Each row has a name. After each piece below comes the name of the row it's from, unless a question asks for something else. Each question is about the rows just above it. Places in a row count from 1.

[ 31.2 -15.2 -74.4 -19.3  56.0  47.8   9.2 -22.3  -9.4   1.9  65.8  47.8
  16.7  50.4  53.9  47.8  47.8] = Q550
[ 11.3   0.0  -4.7 -13.6 -14.5   2.6 -47.4 -13.6  37.7 -27.9 -10.0  24.0
  -4.3  -8.3  -9.2 -16.2   9.6] = Q103
[ 80.2  45.3  31.2 -15.2 -74.3 -19.3  56.0  47.8   9.2  14.0  -7.7 -15.2
 -15.3 -35.1 -81.9  37.7 -29.8] = Q173
Where do [ 56.0  47.8   9.2 -22.3  -9.4   1.9  65.8] appear?
Q550
At which places does Q550 hold [47.8]?
6 12 16 17
which: [-19.3  56.0  47.8   9.2  14.0  -7.7]
Q173
which: [ 31.2 -15.2 -74.3 -19.3  56.0  47.8   9.2]
Q173

[ 28.6  -8.8 -11.5  20.5  21.6  56.3 -14.8  23.6   5.7 -16.0  -4.5   9.2
  15.1  -1.3  -1.4  -6.1 -19.1   6.5  13.9  -8.0  24.7   1.6  13.7  11.6
   4.8  11.3   5.3   4.0 -26.4 -28.6]  Q471
[-22.4   0.2  65.8 -36.3 -58.2 -16.3  29.8   0.1 -21.9  51.0  39.3 -12.2
  -1.5 -44.1  60.2 -38.6 -12.3  13.6   6.9  58.6 -14.0 -29.5 -30.8 -31.9
 -21.8 -59.2 -14.9 -12.1  58.2 -19.4]  Q436
[  1.2   4.5 -27.8   4.3  31.6 -16.0 -12.6 -20.4  12.1 -30.8  -3.1  31.5
 -25.6  29.5 -30.7  46.5  37.6  10.6  -9.2 -36.7  21.6  16.3  22.1  28.1
  -7.3  44.8  -4.1  17.4 -25.5  18.1]  Q894
[ 13.4  -2.4  34.0  -9.3  -2.0  35.0   5.1   8.6  -1.6   7.4  40.1  36.8
 -10.0 -16.1  36.5   4.1   8.7  39.4  17.7  19.3  42.2 -10.8   9.5  12.7
 -25.2  -0.6 -12.8  14.1   9.1 -34.2]  Q102
[ 22.4 -25.5   9.6  14.2   1.6  51.4  -1.5  29.5   0.1   6.8   2.4 -25.5
  25.3 -14.1  18.2 -25.1 -29.6   3.2 -26.8  15.9  18.1   4.4  13.0   9.0
 -26.8  18.1  12.1   1.3 -26.8 -25.5]  Q255
[ 22.4  -6.2   9.6  14.2   1.6  51.4  -1.5  29.5   0.1   6.8   2.4  -5.4
  25.3 -14.1  18.2 -25.1 -29.6   3.2  17.5  15.9  10.6  -5.2   1.3  -3.1
   8.3 -12.2   7.5  -3.0  -3.1 -28.3]  Q625
[ -9.7   9.0  24.8 -19.0  -3.3 -22.3  12.2 -18.2   1.4   7.5  34.0  34.9
 -27.4  -1.4  -1.3 -19.1  -6.1  30.5   0.6   7.7  22.9  -0.5   7.4  13.9
 -23.2  11.1 -13.1  16.5  19.0   6.4]  Q634
[ 28.6  -8.8 -11.5  20.5  21.6  56.3 -14.8  23.6   5.7 -16.0  -4.5   9.2
  15.1  -1.3  -1.4  -6.1 -19.1   6.5  13.9 -12.9  27.9  13.4  23.5  20.6
  19.1  25.8  16.5   9.5 -31.9 -17.6]  Q383
[ 31.2  19.0 -20.5  50.9  38.4  31.3   8.2  36.6  28.4   7.6 -26.4 -12.0
  52.5  36.8 -14.9   6.2  -8.2 -19.0  16.1   1.1  -9.5  35.2  20.2  13.6
  58.9  26.2  44.2   7.7  -3.8  38.0]  Q928
[  9.0  14.9   9.3  11.9   1.3  18.2  19.1  13.2  19.9  19.1  -9.2 -11.1
  28.5  30.1  -4.4  13.9  12.5 -11.0   6.3   9.7 -16.0  26.9   9.8   7.1
  39.5  15.8  29.8   7.8  18.4  47.6]  Q127
[-22.9   2.3  72.9 -35.4 -64.1 -16.1  35.7   5.2 -22.5  60.9  39.9 -20.2
   6.6 -47.1  67.2 -46.7 -17.9  10.4   9.3  68.5 -21.1 -30.1 -34.9 -37.5
 -16.1 -67.7 -10.9 -14.9  67.4 -16.9]  Q388
[ -8.2   8.0 -21.7  -0.3  20.3 -33.3 -12.1 -23.4   9.5 -19.3  -4.9  19.0
 -22.5  27.4 -27.5  39.9  36.2   2.8 -12.6 -28.1   5.6  15.3  13.6 -12.1
  -2.7  33.8 -12.1  12.3 -12.1  29.0]  Q891
which: [ 28.6  -8.8 -11.5  20.5  21.6  56.3 -14.8  23.6   5.7 -16.0  -4.5   9.2
  15.1  -1.3  -1.4  -6.1 -19.1   6.5  13.9 -12.9  27.9  13.4  23.5  20.6
  19.1  25.8  16.5   9.5 -31.9 -17.6]
Q383
Where do [  9.0 -26.8  18.1  12.1   1.3 -26.8] appear?
Q255
which: [ 58.6 -14.0 -29.5 -30.8 -31.9]
Q436
At which places does Q891 hold [-12.1]?
7 24 27 29
Places of [-26.8] in row Q255:
19 25 29
The row with [25.8 16.5  9.5] is
Q383
At which places does Q255 hold [18.1]?
21 26

[-16.4  11.9  11.9  14.2 -26.5 -16.4  22.9] -> Q707
[-22.1   0.2   0.1   0.2 -22.1   0.2 -22.1] -> Q528
[-63.2 -55.2  26.1  -1.4 -15.1  -5.2  16.9] -> Q895
[-70.0 -17.2 -26.6 -45.9 -45.9  28.7  14.2] -> Q204
[-15.1  -5.4  16.9  18.4 -13.8  47.9  -6.7] -> Q951
[-76.6  28.8  23.3   0.9 -19.7 -18.3  22.5] -> Q917
[-50.7  12.0  14.2 -26.5   7.7  18.3   7.7] -> Q241
[-70.3 -27.6 -14.1  49.4 -39.1  17.1  12.0] -> Q401
At which places does Q707 hold [11.9]?
2 3
Places of [0.2] in row Q528:
2 4 6
The row with [ 11.9  11.9  14.2 -26.5 -16.4] is
Q707
Places of [28.7] in row Q204:
6
Places of [18.3] in row Q241:
6
which: [-15.1  -5.2  16.9]
Q895

[-15.4   6.0  14.0  -7.2  -6.4  -2.8   3.0   6.2 -16.8   0.1] : Q726
[-15.4  -2.8 -16.8   0.2   3.0 -35.5   6.2   6.0  14.0  -6.4] : Q723
[  0.2  -2.8 -19.7   0.2   6.2  -7.2   0.2   6.2 -35.4   6.2] : Q452
The row with [ 6.2  6.0 14.0 -6.4] is
Q723
which: [ 14.0  -7.2  -6.4  -2.8   3.0   6.2 -16.8]
Q726
Every place of [0.2] in Q452:
1 4 7
Every place of [-15.4] in Q726:
1
which: [ -2.8 -16.8   0.2   3.0 -35.5   6.2   6.0  14.0  -6.4]
Q723

